(in the rows, 128 means zero)
One turn sends every row of this set to another row. A few are shown first. Where does it send the rows asked after them?
tunub: [116 132 132 142 136  99 153 149 117 122 157 174 149 122 138 112  90 115
 174 103 142 118 115 152 128 141 140 111  95 110 132 171]
Nop: [152 154  97 155 133 150 142 129 156 125 108 124 176  83  99 141 117 127
 106 114 149 120 151 134 140 140 145  91 129 153 146 133]
nane: [109 118 149 139 161 120 121 134 102 129 168 173 142 118 147 108 100 119
 165 105 152 128 115 159 130 153 143 108 111 116 123 163]
rito: [176 122 135 127 126 118 110 102 113 126 117 125 174 110 128 139 115 126
 110 134 144 135 142 132 109 142 159 121 123 140 126  93]
Bozi: [112 137 138 128 145 110 134 138 101 127 154 163 141 129 166 113  86 130
 160 103 152 120 119 148 131 143 138 109 103 100 114 161]
sapef: [105 141 142 157 149 114 141 143 123 132 169 180 155 114 130 110  93 122
 165 107 147 125 105 152 129 157 144 109 105 124 127 181]
Dokuv: [153 130  92 138 116 123 156 126 148 125 104 107 156  97 110 156 132 116
 111  94 159 105 141 125 141 119 161 107  99 138 136 131]
Fera: [152 156 137 166 133 132 128 110 129 133 128 137 160  96 103 129 148 103
  96 124 144 137 118 147 116 147 148 115 139 177 129 115]
Zogud: [106 125 128 141 142 110 155 158 115 116 151 166 143 115 151 116  96 114
 176  99 142 117 133 148 139 136 136 107 102 114 130 179]
sumes: [145 133 116 171 128 139 129 107 129 140 129 135 156  79  98 130 135 124
  81 132 153 138 128 149 130 139 150 101 135 158 125 124]
Pib: [111 131 150 139 157 121 123 129  95 137 155 182 136 127 143 107  97 113
 162 117 146 131 121 162 127 145 135 110 104 116 120 156]
dibog: [153 141 106 143 124 112 154 135 157 118 104 121 176  92 108 137 109 119
 113 100 159 101 149 113 119 111 164 116 105 147 148 120]
gug: [111 139 133 149 151 122 148 151 123 118 156 176 154 119 137 115  81 116
 170 101 146 113 129 146 125 161 140 107 109 115 134 185]
sabol: [144 156  97 152 127 112 153 136 139 113  99 119 163  92 120 151 123 113
 116  84 158  92 146 113 117 120 150 114 105 146 145 124]
mator: [106 146 132 145 162 135 151 153 134 126 148 167 147 124 141 110  90 109
 161 100 147 122 135 151 134 152 134 104 109 126 132 189]
zuged: [154 125 138 141 126 129 119 109 121 115 112 128 166 130 118 131 124 120
 100 137 140 124 149 131 106 155 158  99 124 135 113  89]
ror: [113 130 140 129 141 106 130 147 107 125 162 163 149 120 159 109  94 125
 175 104 146 120 115 158 138 141 136 102 104 105 125 159]
nubur: [149 149 122 164 132 140 148 128 158 123 119 126 189  83 106 134 113 127
 100 122 160 122 147 115 121 141 159 111 141 173 134 140]
Dadur: [164 126 109 134  97 121 129 111 116 120 110 110 160  94 138 154 120 131
 110 119 158 108 131 124 134 127 155 101 121 124 105 110]
sez: [170 144 134 137 128 121 101  98 100 121 118 122 156 112 133 143 130 120
 105 121 140 132 132 138 107 155 147 118 128 138 123  95]
Los: [158 133 137 155 132 125 127 104 145 138 137 131 175 100 101 126 137 117
  93 133 148 146 120 141 117 140 163 123 127 172 126 114]
fuvek: [103 142 131 134 137 108 157 155 121 127 147 166 141 125 149 115  93 112
 172  99 146 111 123 146 138 124 133 110  90 114 121 172]
mipid: [134 144 137 164 123 126 139 115 152 131 127 133 171 114  96 115 145 119
  83 136 143 134 125 141 115 144 157 100 120 158 118 104]
taka: [115 133 147 139 154 114 134 134 106 133 163 185 150 126 134 108  91 115
 175 115 146 121 119 158 124 159 144 111 110 119 135 161]
zav: [171 125 121 132 125 131 106 102 119 131 121 124 149 104 110 128 122 111
  94 130 157 119 127 150 120 135 155 102 132 132 124  92]
bomib: [124 148 117 165 135 139 153 131 157 117 115 121 185 104 112 131 125 141
  89 117 155 116 154 117 122 156 156  92 129 158 128 128]
lito: [108 133 148 157 152 129 125 149 119 129 163 183 153 107 131 106  96 113
 170 111 143 134 119 161 131 146 136 100 113 125 123 175]
lidul: [110 139 132 148 155 123 140 159 136 119 161 167 150 111 139 104  91 115
 162  93 142 126 125 158 133 149 135 105 102 116 136 188]
Sazo: [157 121 111 139 107  96 137 114 123 117 112 111 168  96 138 149 110 146
 102 107 152 123 137 110 116 121 165 125 101 128 120 114]
vuv: [118 133 138 139 142 103 144 139 103 123 164 170 150 123 154 113  87 134
 167 113 146 125 113 151 128 162 142 111 109 104 127 171]
tiv: [127 137 112 146 123 116 153 130 153 120  95 124 177 115 103 144 126 120
 112 102 150  99 155 114 119 123 160  97  93 141 131 104]
Led: [139 128 121 147 103 108 133 116 131 117 111 109 169 116 136 148 127 145
  94 111 145 121 132 115 113 137 164 104  94 119 101 109]
Ditin: [104 151 146 155 152 130 132 139 126 143 162 178 148 115 133 107  98 119
 155 116 139 141 111 163 134 148 133 104 108 127 117 180]
lumav: [154 146 111 141 106  96 128 114 107 116 109 112 157  96 142 156 125 135
 110  99 146 115 129 121 115 125 151 119 102 125 120 107]
tofur: [142 177 113 169 134 139 148 132 152 119 117 124 175  84 110 136 127 121
  99 102 157 112 135 123 123 146 146 103 138 172 141 137]

lumav goes to Fera
lidul goes to ror
And these:
Sazo goes to Los
Dokuv goes to zav
taka goes to gug
tiv goes to zuged
Bozi goes to Ditin

